In the data rows, the value 128 means zero.
Each row belongs to one hidden group. There are 4 groups. Groups can overlap: rows of different groups may look alike.
The rows in order, each followed by its group:
[134 106 107 106 106 107 106 105 106 104 109 106] MN
[105 202 107 106 114 207 106 105 184 104 107 171] MN
[105 106 134 124 106 107 106 130 133 104 107 106] MN
[105 218 107 106 120 192 106 105 190 104 107 159] MN
[105 106 134 136 161 122 141 180 147 204 107 106] Wu
[105 106 178 216 155 107 208 242 106 202 107 147] Ip
[145 106 164 181 136 107 166 105 106 170 144 106] Ip
[171 131 107 106 106 121 106 105 106 104 155 106] IG
[141 122 116 111 106 107 106 105 106 104 185 120] Ip
[118 162 107 106 106 185 106 105 106 104 153 106] IG
[105 121 107 106 154 107 117 112 171 150 127 182] Wu
[105 134 107 114 176 121 106 160 197 144 119 158] Wu
[129 136 107 106 106 151 106 105 106 104 107 135] IG
[105 184 107 129 207 162 106 105 207 118 114 106] Wu
[105 125 107 106 120 110 106 105 106 104 191 129] IG
[186 127 107 110 106 115 106 122 120 104 107 106] MN
[171 114 116 106 106 181 106 105 106 104 107 106] IG
[158 106 119 106 106 109 124 139 106 104 107 118] MN
[105 162 107 106 106 160 106 105 106 104 212 106] IG
[178 106 127 108 106 128 121 105 106 104 107 106] IG
[105 159 107 106 187 174 106 105 164 137 107 129] Ip
[105 107 119 106 106 124 116 105 106 104 126 111] IG
[146 135 107 106 106 111 106 105 106 104 173 131] Ip
[105 106 107 129 191 118 125 194 149 189 107 106] Ip
[162 106 205 126 106 107 163 129 106 104 107 106] IG
[122 106 169 129 106 107 107 120 106 104 107 106] Ip
[105 190 107 106 106 178 106 105 140 104 168 106] IG
[105 112 107 176 183 107 119 133 159 165 122 127] Wu
[105 145 107 106 160 130 106 112 203 163 118 128] Wu
[136 106 119 124 106 107 106 105 106 104 124 174] IG
[105 118 107 157 203 107 106 193 200 171 107 106] Wu
[191 106 118 106 106 107 125 142 106 104 107 162] MN
[130 106 127 106 106 120 126 111 106 104 127 106] IG
[105 119 107 146 233 121 128 142 174 183 107 106] Wu
[105 106 139 121 106 107 117 171 106 116 107 106] MN
[141 106 255 223 106 107 255 228 106 187 107 106] Ip
[105 106 141 122 106 107 124 135 106 110 107 106] MN
[105 144 107 137 154 128 106 105 135 105 197 106] Ip
[105 106 138 122 146 107 199 177 109 203 107 106] Wu
[184 135 107 118 106 163 106 105 106 104 117 127] IG
[105 106 163 163 160 107 183 220 110 193 115 106] Wu
[105 115 107 146 205 107 106 127 168 153 110 153] Ip
[196 106 107 106 106 108 148 110 106 104 154 135] IG
[105 231 107 106 133 255 106 105 180 104 157 140] MN
[191 107 107 106 106 119 106 105 106 104 107 106] IG
[135 106 218 200 106 107 139 119 106 120 110 162] Ip
[105 113 112 107 148 107 118 106 139 129 154 176] Ip
[151 106 124 106 106 138 137 158 106 104 107 106] IG
[199 113 107 106 106 176 106 119 106 104 167 106] IG
[105 237 107 106 107 229 106 105 169 104 195 145] IG
[185 106 139 109 106 107 125 135 106 104 107 168] MN
[116 149 107 106 106 107 106 105 126 104 107 159] MN
[108 164 107 106 109 207 106 105 131 104 114 106] IG
[121 186 107 106 106 195 106 105 106 104 153 106] IG
[105 150 107 106 246 165 106 105 197 168 116 106] Wu
[105 106 113 107 168 107 146 105 141 177 107 106] Wu
[137 127 107 106 106 145 106 105 106 104 127 106] IG
[161 106 136 110 106 117 144 106 106 104 107 106] IG
[140 139 107 106 106 152 106 105 106 104 107 161] MN
[105 122 137 178 142 107 106 105 106 125 194 185] Ip
[105 106 145 193 119 107 147 150 121 160 107 106] Wu
[111 133 107 106 106 158 106 105 106 104 107 137] MN
[108 175 107 106 116 107 106 118 165 104 111 115] MN
[105 127 107 106 117 107 106 128 152 104 107 107] MN
[105 106 135 170 162 107 198 197 132 161 107 106] Wu
[105 134 107 148 197 115 106 105 156 161 128 106] Ip
[105 118 107 116 195 118 142 137 167 185 107 149] Wu
[154 106 120 106 106 107 119 130 106 104 107 106] MN
[105 138 107 145 196 160 106 105 198 176 113 106] Wu
[105 161 111 106 114 112 106 105 184 104 107 106] MN
[178 106 142 189 139 107 175 165 106 182 107 112] Wu
[105 106 153 198 142 107 209 216 117 173 107 106] Wu
[105 178 107 106 195 152 106 109 217 167 132 106] Wu
[157 140 110 106 106 107 106 105 109 104 153 172] MN
[136 120 107 128 106 120 106 105 106 104 145 165] Ip
[132 106 123 106 106 107 125 148 106 104 107 131] MN
[105 106 108 131 142 107 142 187 113 180 108 106] Ip
[105 106 110 162 223 153 140 183 171 182 107 119] Wu
[175 106 139 106 106 107 118 112 106 104 107 247] MN
[105 106 107 139 198 107 156 159 158 168 107 106] Wu
[105 156 107 140 195 144 106 121 201 134 118 106] Wu
[115 106 114 106 106 107 112 145 106 104 107 106] MN
[147 147 107 106 106 107 106 105 158 104 107 141] MN
[105 202 107 106 106 227 106 105 120 104 190 106] IG
[106 164 115 117 106 123 106 105 106 104 138 118] Ip
[162 106 108 106 106 126 111 144 106 104 107 159] MN
[105 106 116 151 192 107 162 111 159 192 107 106] Wu
[105 194 107 106 106 219 106 105 111 104 164 152] IG
[105 106 154 119 106 107 160 170 106 132 107 128] MN
[105 195 107 106 111 238 106 105 163 104 220 130] IG
[149 137 107 106 107 107 106 105 117 104 116 177] MN
[235 106 212 112 106 107 179 121 106 104 107 106] IG
[116 150 107 106 106 123 106 105 109 104 107 106] MN
[105 106 157 214 106 119 119 105 106 104 170 148] Ip
[105 106 120 106 116 126 109 124 143 126 113 106] MN
[105 106 126 174 141 107 167 178 114 186 107 106] Wu
[105 135 107 106 106 145 106 105 125 104 113 170] MN
[105 117 139 195 106 115 106 105 106 104 152 235] Ip
[105 173 107 106 106 185 106 105 114 104 187 106] IG
[105 172 119 141 106 111 106 105 127 104 188 210] Ip
[105 134 107 106 106 150 106 105 106 104 123 109] IG
[105 142 107 106 106 162 106 105 106 104 155 106] IG
[105 106 192 112 140 107 218 180 126 203 107 106] Wu
[131 149 122 106 106 138 106 117 106 104 183 106] Ip
[194 106 202 230 109 107 204 206 106 209 107 106] Wu
[115 106 166 167 106 107 106 105 106 104 145 199] Ip
[110 106 131 166 175 107 187 186 115 196 107 132] Wu
[105 171 107 106 118 110 106 105 118 104 194 162] Ip
[123 106 168 114 106 107 120 119 106 104 107 106] MN
[171 106 144 158 106 123 129 105 106 104 124 187] Ip
[105 163 107 106 190 176 106 129 207 128 118 106] Wu
[122 106 107 134 180 107 130 133 143 171 140 106] Ip
[167 106 182 114 106 107 149 197 106 104 107 147] MN
[142 106 107 106 106 114 116 114 106 104 108 106] IG
[187 121 131 106 106 107 106 105 109 104 153 106] MN
[130 106 249 190 106 107 255 179 106 240 107 106] Ip
[109 106 156 143 153 107 190 136 111 210 107 106] Ip
[105 187 107 106 106 202 106 105 112 104 203 106] Ip
[112 106 203 175 106 108 114 105 106 104 203 127] Ip
[105 106 189 161 106 107 106 105 106 104 139 163] Ip
[105 122 117 142 106 107 106 108 162 104 107 106] Wu
[210 106 107 106 106 107 118 105 106 104 107 106] IG
[122 134 107 106 106 148 106 105 106 104 152 201] IG
[105 106 149 171 153 107 197 202 106 206 107 106] Wu
[105 106 179 148 137 107 177 168 133 204 107 106] Wu
[105 106 129 140 169 107 160 211 118 181 107 106] Wu
[141 106 150 184 121 107 200 147 132 218 107 106] Wu
[207 106 119 106 106 107 152 105 106 104 107 106] IG
[105 162 107 106 106 153 106 105 107 104 173 252] Ip
[159 106 111 106 106 149 115 105 106 104 140 106] IG
[150 123 107 106 106 143 106 125 144 104 108 106] MN
[105 121 112 106 106 107 106 105 139 104 107 125] MN
[105 106 115 162 161 135 133 177 153 175 107 106] Wu
[105 107 165 196 106 107 106 105 106 128 132 106] Ip
[162 106 193 158 106 107 139 138 106 104 136 106] Ip
[162 106 128 132 106 107 119 105 106 104 107 227] Ip
[122 117 114 106 106 107 106 105 106 104 120 114] IG
[105 116 107 106 127 113 132 105 172 146 107 106] Wu
[105 106 156 145 106 107 118 135 109 104 107 106] MN
[105 217 107 106 255 182 106 105 255 134 128 106] Wu
[121 180 107 106 106 179 106 105 132 104 129 151] MN
[249 106 161 116 106 107 200 180 106 104 107 150] MN
[105 197 107 106 149 161 106 105 166 104 126 158] MN
[105 183 107 119 161 160 106 105 145 104 208 166] Ip
[181 106 241 194 106 107 174 129 106 104 112 106] Ip
[119 106 125 111 106 126 124 158 106 104 107 106] IG
[107 141 107 133 125 107 106 105 122 118 141 180] Ip
[105 180 107 126 107 109 106 105 122 104 204 154] Ip
[151 110 162 106 106 107 126 105 106 104 145 106] IG
[105 108 115 182 152 107 129 182 145 198 107 106] Wu
[142 106 151 121 106 113 106 125 106 104 162 106] Ip
[229 106 163 106 106 107 163 105 106 104 107 106] IG
[105 112 107 106 106 154 106 105 106 104 114 121] IG
[105 203 107 106 106 190 106 105 162 104 156 199] MN
[105 173 107 106 199 189 106 105 207 148 175 106] Wu
[125 106 196 194 106 107 193 128 106 158 107 180] Ip
[110 167 107 106 106 150 106 105 115 104 156 110] IG
[195 106 184 127 106 107 143 105 106 104 135 112] Ip
[123 106 212 193 128 107 192 208 106 161 107 106] Ip
[128 167 107 106 106 181 106 105 129 104 178 232] Ip
[193 106 107 106 106 107 106 105 106 104 107 114] MN
[105 174 107 112 168 177 106 105 175 115 194 121] Ip
[122 122 113 106 106 121 111 105 106 104 177 106] IG
[130 170 107 106 106 148 106 105 120 104 107 151] MN
[140 106 124 171 106 107 106 105 106 115 163 201] Ip
[153 143 107 117 106 148 106 105 106 104 134 123] IG
[170 106 173 153 119 107 171 144 124 153 107 106] Wu
[120 152 107 106 106 144 106 105 106 104 169 133] Ip
[135 106 123 106 106 124 130 149 111 104 107 165] MN
[109 150 107 106 106 206 106 105 106 104 123 106] IG
[105 172 107 137 220 167 106 105 226 126 132 106] Wu
[155 116 107 106 106 113 106 105 106 104 107 164] MN
[136 107 107 118 106 107 106 135 106 104 151 128] MN
[105 106 138 168 165 107 179 179 165 199 107 114] Wu
[105 106 107 106 198 110 131 152 194 158 117 106] Wu
[105 106 155 141 114 107 172 200 124 155 107 106] Wu
[105 106 142 167 108 107 185 132 106 163 107 126] Wu
[183 106 190 123 106 107 184 152 106 104 107 138] IG
[134 106 145 199 106 107 179 135 106 128 107 106] Wu
[105 168 107 106 112 107 106 105 121 104 211 255] Ip
[105 121 114 112 194 113 117 107 188 178 121 106] Wu
[217 106 165 118 106 107 153 163 106 104 107 106] IG
[110 116 124 130 113 107 106 132 140 104 107 106] MN
[105 106 128 111 156 107 149 121 161 154 107 106] Wu
[105 124 107 131 218 117 140 163 167 169 107 106] Wu
[199 106 161 176 106 107 139 177 106 106 107 106] MN
[119 173 107 106 106 158 106 105 106 104 184 106] IG
[138 106 128 106 106 107 115 167 106 104 107 199] MN
[152 124 107 106 106 146 106 105 106 104 134 157] IG
[105 106 128 203 165 107 151 105 127 186 107 106] Wu
[105 106 157 147 143 107 178 154 124 153 107 139] Wu
[105 112 107 106 191 124 148 140 141 195 160 106] Wu
[105 106 154 137 162 107 142 141 158 209 107 106] Wu
